Each path below is one point turned by a fixed rotation once a step. After each direction that follows a path, write how fast that rotation turns it, in deg/step (0 if it stays still).
Each turn is a multiple of 5 degrees from 10 to 175, or 0.
Each row of a path follows its step; steps can be skipped.
Rotation 1:
step 0: [-21 -23 -13  -9  21  -9  15  16  -3  14  12 -22  12  -5   5   0  11  15
   3 -26  14  -9  -8  21   3   3   0  12  -6 -13  12  20  14  -7 -23 -11
   2  25   4  -6 -22  -8]
step 2: [  1  -7   4   6  -9  22 -18  24   4  18 -20  11  15   7   9  -4  20  -3
  18 -11   5 -14  -2  -3   6  21  17  29   2 -24  -4 -17   9 -14 -17  -6
  -8  25  -5  15 -12  -1]
step 4: [-20 -11   9 -19 -19   5  13   9   5   0   7 -19  16  10  -1  -4 -18 -10
  -7 -20  -3 -18  21   7 -14  16  17  21 -20 -22  10   3   2 -13  11 -14
   8  22   8  -8 -20  13]
step 5: [-16   6   7  -2 -15  33  -4  25   9  18  -3  -6 -13  19   3 -18  13  -1
  -7  15  13 -18   2  11 -23  14  16  20 -12  -6  -7  -9   3  12  -8  16
  -2  28  -8 -11 -11  -7]
step 6: [ -2  -6 -11  -4  18   6  17  12  -1  33 -20 -16  18  12  10 -11 -17 -11
  24  -1  21 -27  -8   4 -23  12 -18  16 -12 -10   4   1   0   3 -13 -12
  -7  16 -14   9   0  -7]
step 7: [-13   6   9  11  10  13  -2  -6   2  23 -12 -13  -4  -7 -20 -10 -11  12
  -4 -27   7 -36   7   9 -19  -8  -1  20 -26 -20  23   7  10  -4  12   2
  20   4   2  -4 -11  14]
step 9: [-13  -3  -9  -8  -9  24  21  10   7   7 -26 -25   3  14  -3  10   1  12
  17  10   0 -27   8  -2 -11  11 -17  32   7 -11   6  -4  16   4  -5  23
  -4 -12 -19  12   0 -14]
step 10: [ -8  20 -10 -20  15  21  18  -9   3  14 -11   1   8  -9  -5  19  -2   2
   9  -9  -7 -30 -14   4 -21   9   7  16 -20 -25  -4   9  16 -30   6 -12
   2   4   5   0 -18  -6]
step 11: [-22  -2  18  -3 -10  14  -1   1  22  -3  15 -25 -23  11  -3  15  14  13
   7  -9  19 -23 -23   7 -41   1   7   0  -7 -16   5   3  12   2  -1  -2
  -7   6   8   6  -7  11]
step 13: [-18  -7 -27   6  12  18   9   6   0  22   1  -5  -8 -11 -22  -9  19   8
  11  24   0 -21 -13   2  -7  -6   8  25 -15 -20  10   8  10  -6   7 -14
   2  -9 -16  14 -28  -2]
Directions:
[-6  1  2  0  9  0 -3  0 -2 -1 -4  2  5  3  4 -7  6  5 -2 -9 -3  6  1 -1
 -3 -1 -8  1  0  2  0  0  8 -5 -6  6  9 -7  0  1  4 -4]
45
[  7  -1  -3  -5  -4   1  -1   1  -7  -8  -1  -2  -2  -6  -4   4   5  -8
   0  -2   3   2  -1   1  -6  -9  -5   6  -9   3   5 -11   2   1  -7  -1
   2   3  -1  -3  -1  -1]
0
[  0  -1  -1   7  -3  -5  -8   0  -3   2  -3   2   7   0  -2   0  -2   3
   0  -2   5  -3  -3   0   2 -10   0   5   3  -3  -9  -3  -2   9   2  -3
   8  -3   3  12  -7   1]
65
[-2 -5  2  3  1 -4  2  0 10  1 -4  4  4  0 -4 -2  7 -3  3  7 -6  0 -2 -6
 -3 -1 -2 10  2  3 -7 -4 -9 -3  4  5  1  5 -8 -3  3 -6]
100
[  3  -4  -1   2  -1   8  -1   3   6   2  -1   1   4  -3   3  -1  -3   5
   2   5   8   1  -4   3   2  -6   1  -7  -4   8  -5   0   2  -9   1   0
   3  -4   3 -11  -9  -6]
145
Rotation 2:
step 0: [  3  -9 -37 -15   1 -20  29  -8  20  14 -19  32  13  18   7  -3 -25 -14
  17  18  15  -3  -4  -3 -18 -14  -5 -28   9 -14   4  -3   3  -3   9  11
 -12   8   3  -3  13  -3]
step 1: [  9 -29  10 -18   3  14   8  12  -2  10 -16  20   9  17   4  -7  -4 -24
   2  -9   3   5 -31 -12   8  25  16 -10  -9   1  -1  20  12  -8  -5 -22
 -28  -8  11  29  15 -22]
step 2: [ 19   4  16 -10   3 -11  18  -1  19  18   1   1   2  13  31 -24   0   0
  12   4   4  -4 -32  13   7   6  19  20 -15 -24  -1 -24   0 -13  17   0
  15 -11  28  13 -14  11]
step 4: [ -6 -19  -1 -11 -18 -31 -11 -17  18  -6  -9  39  -4  -8   5 -11 -10 -31
   3  13  18  -6   6 -25 -12  -5  23   8  -2 -31  -9  -5 -13  21 -10 -10
  -9  -4   3   0   6   4]
step 5: [ 17   5  13  -5  10  -1  10  19   3   1 -12   9   6 -26 -15   3  -9 -44
 -15   9  -8   7   3  -2   8  13   1  -1 -39  -6 -15  -9   0 -12  -7 -38
 -10  -2  24  18  -4   2]
step 7: [ 36 -16 -15  -2 -14  11  15  17  -5  -7  -5  30  13 -16   1  -7  14  10
  21  17  18 -17   3   1 -32 -16  -4  -2 -10   7  -9   6  -9  -5  -6 -29
   2   5   3 -15  19 -20]
step 9: [ 17  10  12 -11  29  -1  28  -9   5  26   0  28  16   6  -5  -7  10 -15
  -5   9  -2   8  16   8  19   4  -7 -15   4 -16   1   3  17 -39  -3 -24
  17  -8  15  15  -2 -19]
step 10: [ 16  12 -13  -4   8   2  18  -5   5  29   0  27  19  20  22  26  29  -3
   5  17   6  13 -21   1 -15  -5  35  18  15   2   8   4   8  15   2 -11
  -9 -11   9  -3  -9   7]
step 11: [  3 -10   4 -30   3  18  -5  19   5  -4 -16  35  -7   6  42 -14  16 -17
  14  10  13   6   7  18 -12   4  -2  -1 -17 -13 -16  11 -11 -10  -5  -3
  -6  -5   6 -29  15   8]
step 13: [ -5  -2  10  15   2   6  13 -18   7   1  -5  17  38  -1  -9 -16  44 -26
 -14   1  21  -4   2  -5  22  -4   6  30 -15 -12 -13  -9 -12 -14  -6 -15
  14   2   7   7  -2  -8]
Directions:
[ -2  -3  -8   4  -2  -2   4   1  -4   5   2   7  -6   4  -3  -2  -4   2
  10  -3   0   6   4   4  -5  -1   3   2  -5   2 -10   6  -4   3 -11   6
  -2   5  -3  -1   0   2]
100
[  3  -3   6  -5   4  -8   3  -2   2  -1   3  -1   7   1  -1  -3   1   8
  -2  -5   3   1  -8   6  -6  -1  -2 -12   9   6  -4   5  -1  -1  -2   1
  -3   2   6   1  -5  -4]
45
[-4 -1 -5  0 -7 -4  8 -3 -1  1  2  1 14 -3 -3  3  4 -1  7  0  4  5  2  1
  1  7 -2  5  9  1  6 -2 -1  0  5 -2  1  9 -8 -2  2  0]
110
[  4   3   5   5  -3  -7  -2   0  -4  -2   5  -1   0  -4  -4   2   2  -7
  -4   4  -2  -9  -6  -1  -2   2  -7   0   0   3  -7 -11  -5   0 -10   0
  -3   2  -7  -4   1   1]
40
[  0   9   2  -1  -4  -4  -4 -11   7   5  -4   4   2   1   3   0  -4   0
   5   0  -4   4  -8  -5   0  -6  -3  -1  -3   1   4  -4  -4   8   1   8
   7   4   5  -3   2   0]
175
[ -1   9   1   1   1 -10   0  -3   2   3  -3   7  -5   0  -6   1   4  -3
  -7  -4  -3   4  12  -6  -3  -1   6  -6   8   0  -2  -1   3  -1   1  -4
   2  -3  -2   0  -4   7]
70
Rotation 3:
step 0: [  8  15  -9 -17 -34 -25  18   3 -16  -9 -25  -7   3  11  20   0 -15  -2
   3  -6  -3   9  -6  -6  -5  23  -2  26 -28 -14  13  -3   4  28  -4  -7
   4   6  17 -12  13  26]
step 1: [ -8 -13  -9 -11   1  -4 -25   8  -9 -11   6  20  -5   6  -4  -4 -14   1
  -5  33  -5 -25   4 -38  -8 -16   2  -5  -8 -30  -1  -5  -4 -18 -18  -4
  11  -5   5 -25  28   9]
step 2: [ -9   0  25   3  -7  10   0  10  20   1   6 -19  31 -33  -7   0   8 -21
  30   4 -14 -13  -3  -1  -9  15   7   0   0 -20 -12   3  17   0 -10 -26
  -1  23  29 -11   0   6]
step 3: [ 16 -21 -14  -6   9  -4 -11  -1  26   6  -5   6   4  10  -8   5  -2  28
  27  -1 -26   8  -6 -12  22  -2  24  14 -35  17   5  15   4 -13  -4 -25
  16  15 -10   2  -8  -1]
step 4: [ -8  11   8   9 -35  15   6 -11 -10   3  13   4   4  10 -10  38 -19  -4
  18   0  -1  17 -34  -1  -1  10 -14   7 -16   2   6  21 -26  -4  -4 -10
 -11   1  -6 -10  26  10]
step 7: [ -7 -30  -8  19  -7   4   0  21   1 -10  15  -1  25   0   7  -6   9  18
  32  20   4  15  10  -2  -5 -13  10  18 -24 -11 -29  11  15   1  12   5
 -13  27   7 -19   2   2]
step 9: [ -6   4  -6 -12 -18  -6 -10 -21   3 -20  13  -2 -13  -5 -19   6  -5   0
   8  22 -10  15   7   9   4 -16 -20  -6 -28  20  14 -19 -15 -19  -1 -28
 -15   1  15 -30  16  19]
step 11: [ -5 -17  -3 -18 -14  -1 -13   7  -8 -38 -27   3  13   7   9  11   6 -19
  14 -10  13   3  -9  -6  24  10  12  22 -25  -4 -27  -6  16 -16  -3  -3
  21  -4  -5 -26 -10   1]
step 12: [  1 -12 -23  -9  -9  -2  -7  16  13   5   8   2  11  10   6  25  -3  15
  17   2   6 -16 -13 -41   4   7  -9   4 -19 -24  -7  -1  -4  25   4  -4
 -39  11  22   1  18  -6]
step 14: [-15   6  -2 -21  -4  21   3  -4  12 -13  -8 -11  -1 -27 -15   2  -5   7
  35 -15 -16   3  -2  -5  12 -26   1 -26 -14 -12   9  -4 -34  -8  21 -20
  12  19  -2   2  -1   9]
Directions:
[ -2  10   8 -12  -2   0  -2   4  -2  -2  -1  -5   5   1  -1  -3  -1  -4
  -3   7  -1  -3   4   1  -2  -6   3  -8  -1  -9   1  -3   1  -4   2   7
   6  -1  -5  -4  -2   4]
80
[ 5  9  3 -2 -2  2 -2 -4 -3 -6  3 -5 -6 -2 -3  6 -3  3  1  4 -4  5 -4  3
  2  1  1 -5 -2 11  0 10  2 -6  6 -5  1 -7  1  7 -3  1]
65
[  4   5   6  -1  -2  -6   0   2   7   2  -1  -7  -1   1  11  -9  -4   6
   1  -4  -2   1   6  -3  -1   3   6   0   1   3   0   8  -2   4  -2   4
 -11   3   5  -3  -2   0]
145
[-1  4 -5 -6 -4  5 -5  4  2  7 -1  3  3  1  5  2 -4 -5 -9 -4  0  0 -3 -5
  1  0  5 -4 -1  5 -3 -1  2  1  1 -9  8  3 11 -4  4 -7]
35
Rotation 4:
step 0: [ -6  -8   7   0   7   7  15  -1 -29   1   6  21 -15  -6   6   2  17 -13
   9 -10  15 -17  26   0  -4  34  16  16 -16   3 -14  22  -4  15 -13  -7
 -29   8  -6 -18  10   7]
step 2: [ 25  11   4  10 -26   9   4  11 -46  -6  -4   2  -4 -15   4  -2  24   3
   4 -13  14 -22 -18 -17   7 -14   8   0 -11   9  16 -15  -8  -9   1 -24
  -4  -4  17  -3   0 -12]
step 3: [  8   7 -13   5  -8  -6  -5  10  26  18  -2  21 -10   0   3  15  16   3
  17 -14  27  13  12  -2  19 -14   0  23  25   7   7   3   8   8  -2   0
   0  12   1  33  10  31]
step 4: [ -9  -5  -8 -13  11  13 -15   5 -26 -13  -9  13  -4  16  -1   9   3  12
  36  17 -10  -6 -12 -20   3  -6   8   7  13  -6  -2 -40 -16 -12   0   9
  13  21 -17 -18  -4   2]
step 6: [-15  -5  29  -3 -25 -12  10  25  10   2  23  -5 -32  31 -18  -6  -2  17
  15   3 -10  12  -1  -5   1   4  -1   1   6   5 -12 -17 -15   1  -1   4
 -14 -24  -2 -13  18   0]
step 8: [ 31  -8  15  26   3  -2  10  -4 -12  30   6  13  -5   8  17  10   8   1
   6 -10 -21   0 -12  -7  -5  29   4  31   5   2  -6  11   7  11  16  14
 -25  -9 -15 -14   4   0]
step 9: [  5  -2 -19 -12   1 -16  12   4  21  -8 -28  -8 -26 -10   2   1  39  -7
 -14  15   7   5  -4 -12  12  10  13  -3   6  -4  17   5  -1 -20  -8   2
   3  -1 -33 -10   8 -27]
step 11: [-19 -10   5   1   3 -17  -6 -17 -10   1  -5  36 -10  -3 -10  10  45  16
   6  14   8   4  11  10   6 -11  -9   6   0  -4   9   0  -1  26 -10   0
  -3  10   0  24  28  -2]
step 12: [-13  -7   3   7  20  21  -3  -2 -12 -12   6   7  -8  10  10   5  -3   8
  17   2   0  22   4 -17   3 -15  50   2  19 -10 -16  18  -9 -21 -18   1
  13  10  18 -16  -4   0]
step 13: [ 11 -16  22  -5  -7   8  11  -8 -11  27  -1 -26  23   6 -15  10  26  22
  14  -6  22  -8  -5  18  14 -22   9 -13  -4   1  14   2 -21  18   9  12
  -1  -2  -4  -3 -15 -12]
Directions:
[  1   3   6   8   7   3   1   1   3   4   5  -6   5   2   1   2   1   4
  -1   4   3   5   2   1   1   1   0   2   4  -1  -1 -13   4   4  10   8
   0  -7   0   2   6   2]
155
[  7   3   0 -13   2   3  -5   1   0   4  -1   0   4   4  -5   2  -7  -2
   5   1   4   3   4   1   1   1   4  -6  -6   4   1   4  -3  -2   5  -1
   7   1  -8  -3  12   3]
120
[  0  -3  -2   4   7   2   1   3   3   3   3  -4   0  -7  -8  -7   2  -1
   2   5  -3   1  -8   0   0  -4   2   2  -1   3  10   6  -5  -1   6  -6
 -11   1   3  -5   1   9]
60
[ 3 -1 -3 -3  5 -2  0 -3 10  2  5  0 -5 -3  4  1 -4 -2 -4 -7  2  4 -1 -3
 -4  6 12 -4  1 -2 -4  0 -1 -2  6 -1  1  6  9 11 -3  3]
160
[  1   1  -1   1  -7   3   4   0  -4  -6   7   1  -4  -2  12  -5 -10  -2
   9  -3 -10   5   1  -2   0  -4   5   1   2   0   4  -1   4   3   1   3
  -1   0   1  -6   6  -1]
175
[  3  -1  -1   3 -10  -1   3   0   8   2   1  -3  -3  -3  -4  -1  -4   0
  -2   0   3   1  -3  -5   2  -6  -4  -3 -12   0   0  -7  -4  -1  -6  -4
   0  -8   8   4   8  -5]
90
[-2  0  1  3 -1  8 -1 -6 -3 -3  1  0 -6 -5  0  6  6  4  5  6  6 -4  5 -6
 -3 -4  5 -3 -9 -2  5  8 13 -2  4  3  2 -3  1  3 -1  3]
35
[ -2  -1   6   0   6   8  -7   1  -6  -4   0  -3  -2 -11   5  -1   0  -2
  -3  -3   0   9   2  -6   3  -3  -5  -4   0   0  -4  -2  -5 -11   2  -5
  -1  -1  -6   2  -3  -4]
140
